In the data rows, zero lies at 4.5, halfway between 4 and 5.
Some points, each followed by its number:
[4 3 6 5 5 4 3 3 5 5 3 4 5 3 5 5 4 3 5 5 4 6 4 4 5 5 3 4 6 5 6 5] 0
[4 7 5 1 4 2 3 3 3 3 3 4 4 9 7 5 5 6 3 5 1 4 6 4 4 2 6 4 9 5 7 5] 1
[5 3 7 6 3 9 4 5 4 7 2 4 7 0 3 7 2 4 5 3 9 7 7 4 7 7 2 4 3 8 6 6] 2
[5 5 8 7 4 9 2 7 4 4 3 2 6 5 4 7 2 2 3 5 5 5 6 3 3 3 2 4 6 5 4 5] 3
[5 6 6 5 2 2 7 5 7 6 6 6 2 5 4 5 6 7 5 7 7 2 6 1 5 8 6 2 3 3 6 2] 4
[4 6 4 7 4 6 2 5 5 4 5 5 4 6 4 6 5 3 4 3 6 3 4 4 2 6 2 5 3 4 5 5] 5
[4 5 0 6 6 3 5 5 6 5 7 8 3 6 2 3 4 4 3 5 4 5 2 7 9 6 8 4 5 6 2 5] 6
[5 4 5 4 5 4 5 3 3 6 5 7 5 4 4 4 5 7 6 4 3 3 3 6 3 5 7 6 4 4 5 3] 7
[4 7 3 3 3 0 6 2 5 6 5 8 6 7 6 3 5 9 5 4 4 5 3 7 5 5 8 7 3 4 5 3] 8
[6 5 6 5 4 6 4 5 5 4 2 3 4 3 6 5 3 3 4 4 7 5 6 5 5 5 3 6 3 7 5 5] 9
[7 3 5 5 4 3 8 7 3 4 8 5 3 4 4 2 3 8 6 2 2 4 5 5 5 2 8 3 3 3 5 3] 10
[4 7 2 3 6 4 4 3 3 3 6 5 4 7 5 4 6 7 5 6 5 4 6 1 0 4 3 8 3 4 6 2] 11
[5 3 8 6 3 6 3 5 8 6 0 3 2 4 6 3 4 0 5 5 1 5 3 5 5 5 1 3 7 6 7 6] 12
[6 5 6 5 5 5 6 5 4 4 6 4 4 4 5 5 6 3 7 3 2 3 5 6 3 0 5 5 3 4 5 2] 13
[4 2 6 6 6 4 4 2 4 6 4 4 5 2 4 4 6 3 4 3 2 5 6 5 5 5 5 4 3 5 6 4] 14
Which two points above are nearest to each new point by angle, seen from the average point of the numbered points? Their numbers follow each, nearest first.
[4 5 6 4 3 6 4 5 5 4 2 3 5 5 4 5 4 3 5 4 5 6 5 3 5 5 4 5 6 5 4 5] 3 9
[3 4 2 5 2 3 5 3 5 5 4 4 2 6 7 5 5 3 4 5 5 2 4 4 5 7 4 5 7 4 6 6] 1 12
[5 6 5 4 5 4 6 4 5 6 5 4 4 6 4 4 4 5 5 3 5 3 3 7 7 3 5 5 6 7 6 5] 6 8
[9 2 6 5 5 8 3 5 3 7 5 4 5 2 5 6 4 3 6 3 8 4 5 0 4 3 3 6 2 8 5 7] 2 9
[7 3 4 5 8 4 3 2 6 5 2 5 7 3 1 3 5 5 3 3 4 9 7 7 5 5 4 5 2 1 1 4] 14 6
[7 6 3 0 4 1 3 4 6 5 6 6 5 7 4 4 5 9 7 4 2 4 4 7 5 6 5 6 3 2 4 4] 8 7
[5 4 7 5 5 7 4 5 5 4 3 2 6 4 5 5 4 4 4 5 5 6 4 3 4 4 4 3 5 5 4 5] 3 0
[6 5 1 7 4 5 3 4 5 5 6 6 2 5 3 2 6 2 3 5 3 5 4 6 2 3 4 4 5 1 1 3] 6 5
[7 8 5 2 4 4 4 4 4 2 4 6 3 5 6 5 4 6 5 4 4 4 4 7 4 4 4 7 3 3 4 3] 8 11
[3 5 3 4 5 4 6 5 6 5 5 4 5 5 3 3 5 4 4 4 2 7 5 5 4 5 3 5 5 4 5 4] 6 11
[6 2 4 6 6 4 3 4 7 5 5 4 5 5 4 5 5 4 6 6 5 5 5 2 4 2 2 6 4 4 6 2] 11 0
[6 5 3 4 2 7 7 8 4 2 4 4 1 6 9 2 4 4 5 3 2 1 8 6 1 1 6 5 2 4 5 2] 13 10
[4 4 6 5 7 7 4 5 5 5 6 4 6 5 3 4 5 5 4 5 5 4 5 3 3 4 5 5 4 5 3 5] 3 5
[3 4 6 4 6 6 6 6 4 4 6 5 6 3 3 4 4 2 4 5 6 5 5 2 3 3 4 3 3 5 5 6] 3 2
[3 7 2 2 1 3 5 5 4 3 5 6 1 6 7 4 6 2 4 5 4 0 1 4 3 3 3 6 6 5 6 8] 1 5
[4 6 5 5 4 5 5 5 5 3 6 6 5 6 5 5 3 4 2 5 5 5 5 4 5 6 5 3 6 6 5 6] 6 3
[4 4 4 2 4 5 5 4 5 7 3 5 4 3 6 6 3 6 7 4 6 6 6 3 6 7 3 5 4 6 6 6] 2 9
